128 stands for zero in the data rows.
Here are some numbered points:
[147 154 188 113 183  34 136 118 154 213 163 202] 0
[183 192 137 149 150  38 143  48  93 115  88 104] 1
[151 150 108 156 116 127 154  73  70 150 116 118] 2
[116 165 106  99 146 128 124 168 117 153 128 115] 3
[167 106 140 112  98 172 102 200 159 143 134 130] 4
[ 75 161 119 104 139 141 164 165 118 103 178 139] 5
[ 68 113  92  86 134 138  70  70 145 110 118  93] 6
[150 118 140 118 141 102  99  81 128 154  91  74] 7
[140 153 115 110 129  63 137 178 171 151  72  77] 8
[104  63 121 114  96 152  56 186 153 139 117 119] 9
[161 123 144 107 125 109 114 112 147  44 143 119] 10
[161 107 134 166  63 161 211 131 127 186 173 139] 11
[191 150 177 121 154 114 101 109 104 142 117 118] 12
[ 96 101 114 103  98 171 129 153 175 153 107 106] 13
[ 92 137 127 149 123 167 135 107  97 123  95 131] 14
[135 132 123 117  92 169 160 110 116 138 193 128] 15
[106 114 126 135 122 151 110  64  81  88 134 131] 16
[182 115 157  93  82 146 142 147  96 154 179 162] 17
[134 101 144 163  96 145 202 131 145 155 154 143] 18
[ 88 153  43 121 103 177 114  96 101 175 114  79] 19
[148 134 154 142 128 129 154 127 162 120 146 110] 20
[111 127 122 125 125 114 154 164 134  95 124  92] 21
[117 141 111 138  98 111 161 122  90 151 157 128] 22
[157 106 124 165 137 121 140 143 176 137 143 136] 23
[178 197 143 142 127 165 175 179 161 133 155 138] 24
[125 164 107 129 151 117  81  60 121 101 147 141] 25
[127 148 122 124 107 110 126 106 154  89 155 185] 26
[112 136  96 156 107 124 157 124 127 139 107 109] 27
[ 86 107 127 115 110 154 108 108 102 112 136 155] 28
[177 141 123 134 122 106  82  29 121 128 131  93] 29
[173 165 116 137 156 153 127 125 165  92 151 111] 30
[ 75 160  25 120 103 193 107  80  80 190 109  64] 31
[ 33 188 113 104  96 194 217 107  97 112 180 144] 32
[144 142 118 149  81 132 177  95 109 133 113 100] 33
[138 171 133 100 110 175 112 171 158 159 118 158] 34
[150 184  91 140 121 136 163 157 152  86 167 164] 35
[177 137 163 118 142  90  81 133 122 109  97  95] 36
[112 172 140 167 114  70 215 169 124  56  64  47] 37
[ 55  90 129 101  97 159  91  91  83 108 137 175] 38
[ 73  91 138  66  86 109 139  92  65  27 157 125] 39
[139 109 116 164 116  86 137 242 121 147 106 112] 40
[128 174  87 153 148 119 165 116 147  91  91 118] 41
[218 129 155 127 150 114  88  55 126 128 136  85] 42
[124 126  99 137 115  93 143 187  99  93 139  87] 43
[139 130 105 155 166 117 138 159 114 119 128 125] 44
[138 115 178 141  37 133 255 205 189 127 165 112] 45
[170 152 107 114  76 125 205 168 195 112 185 127] 46
[ 64  97 123 109  98 163  97  92  88 116 140 171] 47
[101 108 131  65 152 132  60 128 164 113  96 113] 48
[ 66 147  90 152 144 167 165 149  60 169 109 145] 49
[176 123 180 137 156 129 103  66 100 148 106 137] 50
[166  97  84 183 120 134  75 153 135 201 146 155] 51
[151 161 147 133 159 146 113 100 116  64 105 135] 52
[110 149 108 153 148 162 162 112  73  97 162 135] 53
[130 155 115 146 150 107 104 141 129  75 135 123] 54
[163 177 124 132 149  92 196  90 193 185 154 172] 55
[145 133 186  93 128  84 129 143 118  41 132 119] 56
[141  94 139 140 131 166 143 191 163 187  84 125] 57
[142 156 127 128 141 105 173 105 173 172 145 158] 58
[150 141 127 144 174 107  49  95 183 133  71  53] 59
[121 137  81 158 110 121 150 123 115 140 104 104] 60
[128 143 124 133 108 157  77   0  84 141  96 152] 61
[131 110 168  99 169 129 149 205 139 140 111 149] 62
[ 82 139  88 120 122 156 154 101 143 182 141  86] 63
[128 137 129 129 119 146  85  34  96 140 106 148] 64
[115 161 141 139 154 124 144 150 120 102 157 135] 65
[ 45 178 117 104 104 177 208 111 105 114 175 142] 66
[119 105 130 114 109 152  80  93 136  84 135 117] 67
[123  89 129  91 110 163 106 150 151 144 114 108] 68
[113 162  91 137 135 161 129  99 169 132  79 102] 69
[135 123 118 120 133 148  44 107 100 121 161 126] 70
[120 150 124 119 178 122 118 111 120 106 136 141] 71
[123 162 102 122 144 101 159 105 122 106 143 130] 72
[116 135 127 126 102  88 170 167 100 171 138 132] 73
[128 132 148 145 149  96 139 105  67 109 136 126] 74
[124 134 155 119 149  84 126 152 111  58 135 109] 75
[146 128 154 154 132 158 187 174 125 184 156 157] 76
[ 92 143 129 120 116 190 129 175 147 170 106 130] 77
[170  98  76 190 115 126  79 157 140 193 139 159] 78
[200 154 145 128 143 112 112  74 125 139  73 131] 79
[151 124 161  99 153 128  80  69 136  81 136 117] 80
[125 124 124 115 111 148 139 139 120  94 148 110] 81
[ 86 134  46 150 135 158  63 141 131 171 101  82] 82
[ 99  78 145 127 140 172  55  45  73 183  92 122] 83
[134 162 161 111 152 134 179 143 159  53 107 123] 84
[110 142 136 103 139 149 160 155  98  77 185 155] 85
[184 211 143 158 169 119 183 154 171 101  94 119] 86
[207 133 151 126 152 120  83  63 133 127 137  94] 87
[124  65 106 140 116 165  96 107  94 216 125 122] 88
[ 86 119  89 139  85 150 149 124  94 108 137  85] 89
[130 127 170 124 139  86 142 141 114  60 138 116] 90
[109 142 145 104 120 184 149 152 150 189 135 173] 91
[134 105 177 147  85 114 183 146 110 137 132 136] 92
[119 142 100 128 124 167 119 135 141 174 125 155] 93
[ 57 125  85 104 157 217  77 143 142  79 160 115] 94
[156 100  91 176 124 132  85 147 141 188 132 155] 95
[144 141 109 159 129 173 128 125 156 198 109 143] 96
[153 162 142 136 169 112 135  88 144 149 106 142] 97
[110 162 125 121 128 131 145 120 126 155  95 153] 98
[106 153 109 100 181 176  82 192 176 140  99 144] 99
[109  62 176  94  89 152 112 157 176  91 172 152] 100
[111 103 177 129 139 148 138 110 105 184  85 129] 101
[114 114 151 119 155 138  39  82 149 122 106 110] 102
[128 179  94 129 136  78 142 176 157  82 129 114] 103
[ 99 138 138 139  91 136 223 184 115 114  97 120] 104
[136 171 115 127 154 108 175 179 159  73 138 134] 105
[120 114 132 122  97 125  67 100  79 136 122 142] 106
[143  82 148 121 124  74 123 120 104  85  93 101] 107
[ 82 139  97 123 121 159 157 102 133 186 134  95] 108
[159 123 107 143 165  98  48 128 163 136  85 128] 109
[130 199  80 180 130  85 236 176 118 117  85 106] 110
[189 104 150 145 131  83 136 193 164 128 100  92] 111
[ 82 119  43 160 202 141  59 193 143 187 100 141] 112
[126 147 123 110  89  97 141 165 138 123 132 140] 113
[ 87  93 149 129 131 174  99  57 108 190  66 155] 114
[181 103 129 149  97 119 150 123  89 129 192 114] 115
[103 224 123 107 145  95 155  92 123 140  89 144] 116
[ 73 128 127 150 120 175 132  93  78 120  93 128] 117
[173 121 138 144 130  79 104 168 123 113 173 133] 118
[ 81 116 116  85 110 156  84 123 166 132 161 120] 119
[154 120 164 101 157 132  76  61 137  86 131 116] 120
[117 148 102 127 108 109 142 126 143 140  86  82] 121
[134  56 182 100 103 110  90 115 140 117 104 130] 122
[132 113 164 137 151 155 110  85  87 114 132 135] 123
[ 82 115  87 136  89 154 146 129 100 111 129  86] 124
[121 107 146 135 135 140 132  79  83 181 105 138] 125
[ 88 112 174 110 137 139 153 131 104  77 130 133] 126
[ 59  83 123  84 109 129 101  98 135  72 122 141] 127
[174 107 166 119  99 113  99 148 140 163 110  69] 128
Which three points above are nearest to each new point by angle? Their numbers follow each, nearest first.
[140 128 120 106  83 173 169  96 114 132 207 126] 15 11 115
[ 96 106 130  63 154 131  52 129 171 124  88 110] 48 102 6
[138 183 141 103 112 168 113 186 148 163 120 167] 34 91 77
[105 109 116 107 104 160 131 143 161 148 109 109] 13 68 77
[177 107 165 120 103 113  97 145 141 157 119  72] 128 111 36
[205 122 153 145 157 133 114 154 178 115 114  97] 111 30 36
[ 81 117  40 154 212 145  60 199 139 186  99 137] 112 82 99
[ 78 131 134  83 110 158 167 146 129 182 136 157] 91 77 66
[100 100 144 145 120 150 159 198  99 174 132 146] 76 57 73
[103 106 170 130 142 150 143 105  98 198  79 125] 101 125 114
[ 61 111  86  75 134 147  59  59 146 110 119  93] 6 119 127
[112  85  90 119  97  93  92  47  62  77 110  72] 16 39 107
[159  80 115 137 153 118  46 138 129 117 164 107] 70 109 118
[159 159 103 144 150 153 137 105 139 116 167  82] 30 87 42
[ 87  60 189 105  91 151 138 191 112 131 158 154] 100 92 126
[101 139 137 113 146 157 153 157 108  87 176 157] 85 5 65
[166 106 165 113 110 112 102 140 132 154 112  74] 128 36 7
[138 131 102 114 125 160 116 129 152 176 125 154] 93 96 91
[ 72 127  93 121 153 197  82 139 136  98 154 120] 94 119 6
[159 127 106 148 161  95  55 128 157 141  86 126] 109 59 36
[106  89 148 131 140 166  66  55  82 182 104 127] 83 114 125
[141 146 119 116 123 135 113 120 102 110 139 109] 70 81 29
[119 151 134 139 154 127 137 143 119 107 148 136] 65 85 5
[101 107 133  77 154 127  62 121 160 122  95 116] 48 102 6
[119 128 127 152 152 156 142 127 155 168 132 143] 96 93 91
[101 141 139 108 148 160 163 164  93  74 195 162] 85 5 65
[166 107 158 117 110 113 101 141 131 154 115  68] 128 7 36
[146  58 181 125 123 134 100 104 145 135 134 127] 122 100 120
[115 150 136 147 116  93 184 154 126  80 101  78] 37 21 110
[186 139 106 146  91 137 149 156 156 144 194 112] 46 115 11
[139 113 138 145 124 104 105 184 161 112  79 106] 111 40 8
[154 166 140 133 164 110 138  83 147 146 101 137] 97 79 1
[166 114 135 151 133  75  95 166 119 111 179 130] 118 115 75
[ 82  93 139  79  93 113 137  96  75  53 144 122] 39 127 126
[154  84 169  95 102 108 137 155 163 103 172 146] 100 17 45
[150  99 182 149  99 106 137 148 129 129 146 156] 92 17 118
[207 102 160 146 134  74 123 204 170 131 100  87] 111 128 40
[125  77 125 141  95 123 159 169 138 183 111 145] 57 18 73
[148  80 151 118 127  66 118 111 100  80  84  95] 107 36 90
[130 159 123 141 155 109 101 140 129  72 137 122] 54 75 103
[187 102 129 153  92 123 153 124  89 130 190 106] 115 11 17
[ 66  85 126  82 112 124 101 100 134  76 118 145] 127 38 39
[174 121 178 134 156 127 111  70 100 143 110 137] 50 12 79
[113 140  95 127 124 174 116 141 144 193 116 166] 93 96 91
[102 112 133  76 151 130  67 123 161 120  97 114] 48 102 6
[143 147 102 161 126 169 129 129 158 200 111 142] 96 93 95
[ 36 168  85 103 185 157 140 237 131  67 132 157] 5 99 94
[175 146 118 138 123 102  96  35 121 128 139  88] 29 42 87
[174 145 165 125 149 117 118 113 108 141 125 123] 12 50 42
[124 113 149 110 158 132  46  90 149 118 106 107] 102 120 48
[179 148 119 141 124  94  88  23 119 129 137  86] 29 42 87
[118 159  90 133 139 169 129  96 177 142  77  98] 69 121 19
[122  81 124 133  98 122 153 168 132 174 113 139] 57 73 40
[ 97 106 151 100 146 116 147 166 156 136  92 146] 62 57 99
[204 107 157 153 132  75 132 208 170 123 101  92] 111 40 8
[115 164 119 125 129 132 164 117 130 164  90 155] 98 116 58
[136 173 122 126 147 110 181 183 153  73 135 141] 105 103 84
[ 62  39 142 102  99 126  44 179 103 138 139 179] 9 38 28
[117 153  98 140 132 151 126 102 162 136  86 109] 69 121 41
[161 156 149 134 151 141 111  92 117  68 111 137] 52 80 120
[188 171 107 137 158 148 127 122 173  81 150 103] 30 86 35
[100 202  87 154 114 103 164 139 115 133 123 129] 110 116 27
[151 193 109 109 156  90 121 209  64 185  69  98] 3 8 40
[169 190 105 147 110  83 240 155 133  91 117 132] 110 105 86
[125 124 138 141 140 103 133 111  77 111 131 130] 74 123 16
[147 151 141 142 165 120 132 122 143 148 107 138] 97 86 79
[155 169 128 143 139  95 202 161 156  67 169 123] 105 35 46
[126  91 174 122 127 122 167 123  71 139 129 138] 92 74 101
[119 161 124 124 132 127 153 120 130 156  93 146] 98 116 97
[104  60 173  94  89 151 110 155 176  99 174 153] 100 122 119
[141 171 103 137 116 136 161 152 144  84 162 153] 35 105 46
[118 145 138 129 148 125 129 139 116 109 144 137] 65 85 71
[ 89 106 140 124 108 124 191 156 103 119 137 114] 104 92 45
[169 161 101 148 154 159 144 111 137 122 171  72] 30 20 24
[ 71  89 138  68  84 107 140  91  71  34 155 123] 39 127 126
[118  90 127  86 102 164 105 153 158 143 111 104] 68 13 9
[218 125 149 156 157 127 118 164 204 110 115  88] 111 23 30
[216  94 156 152 128  60 132 224 181 131  90  74] 111 40 8
[123 125 182 102 148 141 130 168 116  99 164 166] 85 126 62
[ 86  99 163  86 151 114 158 178 165 133  77 152] 62 57 99
[104 138 145 108 117 175 159 160 149 181 135 175] 91 77 34
[ 92  79 176 101 115 156 161 165 181 127 149 116] 100 45 13
[142  98 210 156  72 111 205 160 105 132 134 136] 92 45 18
[107 179 114 117 132 135 154 113 127 178  82 154] 98 116 93
[101 135 125 141 141 140 163 100 118 172 104 173] 98 125 49
[ 84 133  40 149 133 159  55 141 133 174 108  77] 82 19 31
[133 173 127 145 162  85 124 106  92 147  90 123] 1 116 97
[ 97 113 162 133 130 135 136 136  93 104 104 123] 126 117 14
[ 84 137 116 126 120 154 147  41  92 121 155 151] 16 61 47
[ 95 104 156  91 152 108 159 173 155 133  80 146] 62 57 8
[161 109 161 118 108 110  98 142 130 163 106  79] 128 7 36
[ 99 161 162 120 146 148  98  37 165 255 101 184] 114 125 96
[131 101 142 165 103 146 193 138 152 160 158 144] 18 11 76
[ 86  99 140 125  94  97 137 163 171  70 187 157] 100 26 113
[102  91 110 148 143 136  86  80  75 140  98 123] 83 114 106
[ 99 150 107 102 184 181  78 196 180 142  90 140] 99 112 77
[159 175  97 137 119 122 132 124 127 122 146 128] 35 30 72
[134 125 124 126 130 140  65 104 108 123 147 126] 70 106 102
[125 209 138 125 225  86 106 108 128 121 128 177] 71 97 116
[158 109 135 114 100 158 104 181 154 145 136 125] 4 68 9
